Each path below is one point turned by a fixed rotation once a step. After each direction that follows a path, write how fast that rotation turns it, in degrees each step (0 if it stays still).
Each turn is a multiple of 5 degrees from 10 to 175, or 0.
Each row of a path follows its step; steps can be skipped.
path 1
step 0: 14  2  30  -15  23  3  5  -16  -18  7  -9  25  14  -13  -12  7  6  -15  -12  0  4  7  -9  -24  15  5  -19  -7  17  -35  -2  10  15  7  -15  -15  -6  -1  -47  13  -9  -6  36  -54  -19  30  -4  -8  13  23  -14  0
step 1: 16  18  -28  44  -17  -10  -1  9  -39  9  -10  -20  -6  -1  -1  -21  -5  -1  31  2  14  5  -17  6  0  -5  9  26  17  10  1  -6  13  15  -2  -23  9  -11  14  -38  22  4  6  -25  17  9  7  -1  -51  -16  1  6
step 2: 5  -37  8  32  25  20  -4  6  3  -9  26  -5  7  -3  4  12  3  10  -17  -28  26  -22  15  -36  17  -8  1  14  4  -4  0  -13  -1  17  7  12  -7  -14  -30  4  38  -29  -8  29  -20  -37  -2  10  14  -8  19  5
step 3: -32  -19  3  -1  -44  -3  12  22  10  -1  -5  7  5  -26  8  -28  -15  -32  -12  -10  -4  -3  22  21  -10  -27  -11  0  5  18  17  17  9  -21  -38  27  5  -15  30  -16  -25  -1  3  15  -22  2  22  -13  -2  -3  11  -8
step 4: 8  0  -14  -8  39  -19  -1  14  43  -10  -15  0  -13  -11  -32  6  10  3  -10  -6  -9  24  28  -4  -22  16  0  -40  -4  -22  40  9  -13  -18  -8  -19  -26  -2  1  21  12  -2  8  -21  32  -14  3  17  0  0  1  19
step 5: 5  27  21  16  -20  6  10  1  -12  -2  -24  -19  26  0  -5  1  18  -3  2  -37  -4  29  9  26  5  31  -22  -17  13  8  -19  -25  -10  28  19  -23  23  29  5  -7  -24  23  28  3  -16  9  -13  -4  4  9  13  -20
step 6: 0  1  -9  27  9  -16  7  24  5  -4  16  6  -20  14  11  38  -6  -4  -15  32  -23  -3  -22  -5  9  25  38  35  -36  -1  4  -32  -7  19  20  -2  8  -24  17  6  6  -13  20  -5  -12  -4  16  -14  -2  10  6  27
step 7: -8  -22  -8  -22  -9  -3  17  8  -8  -7  21  -21  17  1  21  -10  9  16  9  6  36  -7  1  -1  -14  20  -16  16  0  -18  -46  -24  6  -37  -7  51  -20  5  -11  23  -16  15  -5  9  -11  3  -9  1  -23  -17  11  -2
step 8: -11  -22  1  -18  -38  13  15  -16  20  20  -12  7  3  -4  -31  -13  -12  28  -15  27  -14  -10  -29  -18  1  -16  -16  -25  11  3  26  8  -11  1  12  -8  -10  -26  44  12  8  -7  -18  2  0  -9  -33  -11  4  -5  -9  25
step 9: 10  43  15  -24  16  -18  -1  -1  -5  13  8  19  -8  -14  21  -9  13  20  4  -6  -9  9  12  55  -4  -13  -28  -1  -23  -17  -4  2  15  1  -7  -41  -22  4  -21  11  27  20  -14  18  -8  -8  1  3  24  -21  -13  -10
Speeds:
0  -3  -4  -5  -2  -3  8  -3  9  6  -5  3  1  -4  5  -1  -7  2  2  -12  -9  -6  1  4  -8  5  4  -9  1  1  -1  4  4  4  -3  -2  2  -12  -6  2  -4  1  -4  0  8  -3  -1  -1  10  -10  -1  -5 => 70
-5  -1  -5  -2  14  -6  -7  -9  -2  1  1  -7  -3  5  -3  9  3  8  -9  -3  2  -7  0  2  -5  -2  5  -1  -4  -8  9  0  -1  2  -4  -1  0  -9  4  -1  5  1  -4  -4  -9  5  -4  4  1  5  9  -3 => 160
2  -1  8  -3  -7  7  -5  -6  -7  3  5  7  3  -3  6  7  -3  -3  -6  -7  -10  12  -6  -8  6  -1  -6  -1  1  -5  1  5  -6  6  -2  2  6  -7  7  4  3  4  -1  4  -5  -5  2  -5  4  4  5  -3 => 125
-6  6  0  3  2  3  -1  3  5  0  2  5  -8  9  -1  4  5  0  10  6  -2  10  -4  3  -9  -7  3  4  4  -11  8  -2  1  2  -6  0  3  -7  -8  -3  -4  6  0  9  3  -7  1  -5  -8  -5  1  2 => 140
